In the data rows, the value 128 means zero.
Here are some points, each followed by its number:
[146, 118, 59, 84, 139, 132, 126, 128, 134, 110, 120] 0
[176, 116, 158, 124, 188, 89, 128, 138, 193, 96, 56] 1
[65, 139, 202, 174, 70, 142, 114, 125, 74, 187, 193] 2
[118, 149, 121, 126, 123, 92, 120, 126, 143, 148, 98] 3
[233, 115, 242, 115, 126, 116, 123, 119, 140, 142, 110] 4
[134, 68, 118, 115, 115, 172, 131, 122, 96, 108, 175] 5
[98, 92, 72, 169, 142, 75, 120, 136, 166, 137, 78] 6
[127, 104, 90, 110, 147, 95, 131, 135, 171, 125, 76] 7
[121, 96, 134, 195, 130, 168, 135, 126, 105, 101, 161] 8
[121, 114, 110, 101, 142, 91, 129, 131, 159, 144, 88] 9
[195, 127, 113, 211, 135, 181, 136, 120, 86, 92, 175] 10
[160, 85, 43, 142, 52, 147, 120, 130, 77, 204, 178] 11
[201, 67, 84, 102, 196, 68, 136, 137, 218, 89, 29] 12
[76, 102, 78, 125, 78, 129, 122, 129, 94, 178, 163] 13
[167, 80, 124, 75, 162, 76, 127, 140, 186, 113, 59] 14
[123, 64, 68, 116, 86, 111, 120, 126, 105, 188, 147] 15
[88, 170, 248, 133, 78, 186, 126, 117, 54, 140, 215] 16
[168, 178, 137, 126, 169, 174, 152, 122, 122, 58, 150] 17
[188, 196, 129, 116, 180, 193, 157, 118, 119, 32, 160] 18
[127, 96, 111, 101, 133, 105, 116, 123, 149, 131, 93] 19
[112, 99, 161, 154, 124, 92, 119, 129, 157, 151, 95] 20
[130, 144, 160, 77, 122, 89, 121, 133, 156, 149, 95] 21
[182, 232, 98, 165, 188, 244, 159, 130, 104, 1, 192] 22
[255, 141, 138, 93, 168, 163, 150, 131, 135, 65, 132] 23
[110, 207, 157, 105, 107, 215, 139, 119, 49, 94, 222] 24
[61, 170, 236, 117, 65, 171, 113, 131, 45, 173, 218] 25
[100, 169, 196, 88, 201, 120, 137, 136, 176, 55, 73] 26
[65, 140, 96, 117, 117, 117, 126, 130, 114, 154, 126] 27
[130, 193, 215, 115, 110, 117, 124, 133, 103, 158, 135] 28
[102, 130, 150, 95, 107, 125, 117, 128, 110, 153, 147] 29
[102, 90, 202, 147, 117, 102, 120, 135, 140, 175, 108] 30
[212, 76, 130, 108, 72, 93, 122, 120, 100, 205, 126] 31
[157, 139, 96, 170, 108, 165, 135, 126, 90, 134, 179] 32
[99, 83, 64, 158, 87, 156, 122, 114, 78, 150, 179] 33
[94, 141, 93, 152, 149, 146, 136, 120, 119, 93, 134] 34
[108, 110, 185, 153, 87, 159, 123, 112, 84, 146, 193] 35
[90, 124, 132, 109, 98, 138, 123, 123, 104, 154, 159] 36
[107, 171, 122, 143, 103, 178, 128, 116, 72, 124, 181] 37
[209, 145, 95, 194, 80, 139, 118, 127, 87, 180, 164] 38
[139, 151, 75, 117, 97, 121, 109, 125, 116, 171, 131] 39
[126, 146, 156, 127, 124, 115, 124, 130, 131, 146, 127] 40
[103, 105, 136, 101, 191, 62, 124, 141, 212, 102, 25] 41
[69, 100, 160, 89, 99, 132, 120, 120, 105, 161, 151] 42
[212, 120, 139, 118, 160, 126, 142, 135, 151, 105, 90] 43
[83, 214, 164, 121, 178, 117, 143, 128, 173, 83, 87] 44
[120, 82, 127, 101, 116, 91, 123, 131, 154, 149, 86] 45
[116, 136, 89, 135, 107, 113, 124, 117, 117, 157, 132] 46
[123, 130, 106, 93, 98, 90, 122, 124, 136, 176, 114] 47
[115, 102, 94, 103, 113, 104, 114, 131, 132, 153, 110] 48
[114, 108, 128, 156, 120, 105, 118, 125, 136, 152, 118] 49
[139, 126, 46, 121, 140, 126, 119, 122, 144, 126, 104] 50
[104, 98, 110, 147, 96, 109, 109, 135, 119, 170, 142] 51
[113, 75, 138, 208, 120, 80, 109, 130, 151, 167, 98] 52
[147, 189, 214, 104, 153, 103, 130, 138, 154, 117, 81] 53
[122, 85, 255, 179, 92, 180, 122, 110, 66, 127, 215] 54
[141, 123, 230, 123, 103, 225, 141, 119, 33, 86, 255] 55
[156, 166, 232, 132, 236, 144, 162, 135, 211, 0, 47] 56
[140, 142, 125, 127, 143, 125, 130, 130, 138, 117, 102] 57
[67, 82, 124, 124, 146, 123, 126, 124, 151, 115, 114] 58
[175, 189, 156, 254, 100, 96, 124, 131, 123, 178, 115] 59
[66, 84, 161, 134, 80, 89, 109, 126, 114, 207, 113] 60
[93, 145, 97, 166, 109, 146, 126, 114, 90, 141, 165] 61
[70, 254, 113, 93, 65, 243, 131, 110, 10, 117, 255] 62
[147, 180, 97, 125, 154, 181, 140, 131, 116, 75, 158] 63
[173, 75, 66, 103, 80, 90, 115, 125, 124, 204, 130] 64
[121, 207, 131, 125, 157, 110, 141, 129, 168, 120, 111] 65
[85, 242, 145, 127, 66, 248, 147, 129, 12, 118, 255] 66
[228, 100, 93, 90, 96, 134, 128, 122, 111, 170, 152] 67
[150, 101, 127, 105, 136, 107, 124, 131, 145, 128, 108] 68
[108, 102, 165, 46, 181, 50, 126, 140, 217, 117, 16] 69
[91, 127, 117, 44, 144, 41, 101, 143, 188, 169, 40] 70
[167, 141, 139, 65, 143, 138, 123, 138, 120, 101, 149] 71
[155, 162, 101, 169, 116, 164, 137, 127, 86, 126, 182] 72
[210, 117, 102, 191, 116, 194, 138, 132, 75, 104, 198] 73
[114, 66, 77, 89, 83, 75, 115, 123, 146, 203, 119] 74
[98, 151, 211, 136, 98, 143, 120, 123, 94, 148, 166] 75
[99, 101, 76, 79, 95, 89, 109, 130, 155, 190, 111] 76
[111, 100, 192, 140, 209, 133, 165, 126, 175, 38, 91] 77
Which five points above are nearest to each new point by angle? Their numbers follow each, nearest first.
[89, 102, 115, 155, 84, 103, 110, 126, 114, 179, 133] 51 60 13 49 15
[79, 100, 236, 166, 99, 97, 127, 126, 128, 191, 121] 30 60 20 2 40
[169, 118, 124, 93, 123, 104, 120, 129, 144, 135, 102] 68 14 12 19 21
[118, 175, 89, 128, 124, 109, 131, 129, 150, 143, 103] 3 65 50 39 46
[183, 173, 97, 111, 52, 111, 102, 127, 89, 218, 153] 39 38 11 31 64
[117, 169, 140, 151, 132, 99, 120, 124, 135, 134, 96] 3 65 44 59 53
[124, 117, 80, 139, 120, 126, 140, 124, 132, 140, 119] 50 46 6 15 11
[150, 111, 107, 174, 83, 159, 121, 124, 64, 163, 195] 32 11 33 38 72
[93, 100, 133, 131, 86, 102, 114, 131, 112, 191, 125] 60 51 74 13 49
[131, 189, 139, 108, 146, 111, 123, 135, 154, 119, 98] 65 44 53 57 26
[129, 147, 126, 125, 131, 179, 147, 122, 92, 93, 176] 24 66 37 62 22
[140, 121, 130, 157, 154, 107, 131, 137, 170, 111, 85] 1 41 12 57 7
[137, 136, 104, 78, 101, 82, 114, 134, 143, 174, 90] 47 76 70 48 3
[56, 88, 92, 67, 68, 164, 126, 118, 63, 168, 214] 36 13 42 33 29
[44, 82, 182, 185, 44, 84, 100, 129, 104, 239, 154] 60 51 2 49 30
[69, 106, 65, 127, 79, 105, 103, 123, 105, 190, 159] 13 51 46 15 27
[92, 152, 84, 191, 88, 147, 122, 118, 91, 166, 185] 61 33 32 37 72
[176, 124, 93, 220, 130, 136, 128, 122, 118, 126, 133] 10 38 73 59 32
[194, 92, 165, 146, 190, 91, 143, 131, 192, 103, 40] 1 12 43 14 41
[127, 79, 58, 158, 108, 115, 127, 133, 129, 157, 119] 15 64 11 51 6
[84, 139, 187, 122, 91, 144, 120, 128, 83, 161, 173] 25 75 2 16 35
[107, 134, 115, 196, 134, 194, 140, 120, 77, 101, 186] 8 72 37 32 10
[168, 91, 88, 107, 153, 113, 128, 131, 158, 111, 93] 12 14 68 7 19
[105, 119, 120, 140, 140, 143, 126, 136, 119, 127, 132] 34 8 61 58 33
[122, 98, 207, 132, 58, 255, 145, 116, 0, 97, 255] 55 35 54 16 24
[110, 187, 63, 52, 101, 186, 132, 115, 70, 121, 201] 62 66 24 37 63
[157, 81, 219, 93, 226, 92, 144, 135, 235, 48, 16] 1 56 77 41 69
[101, 74, 126, 195, 110, 185, 140, 127, 88, 105, 176] 8 5 33 35 54
[150, 93, 94, 134, 113, 106, 118, 124, 138, 176, 114] 64 74 15 31 48
[153, 120, 85, 100, 108, 113, 127, 134, 122, 152, 128] 64 39 67 15 47
[96, 65, 87, 149, 96, 141, 123, 123, 97, 152, 165] 33 13 15 51 11
[161, 73, 93, 120, 172, 86, 134, 128, 187, 105, 56] 12 7 14 68 41
[108, 104, 129, 129, 116, 117, 129, 133, 132, 160, 119] 60 51 74 49 76
[191, 98, 94, 188, 107, 184, 133, 129, 71, 120, 196] 73 32 10 72 38
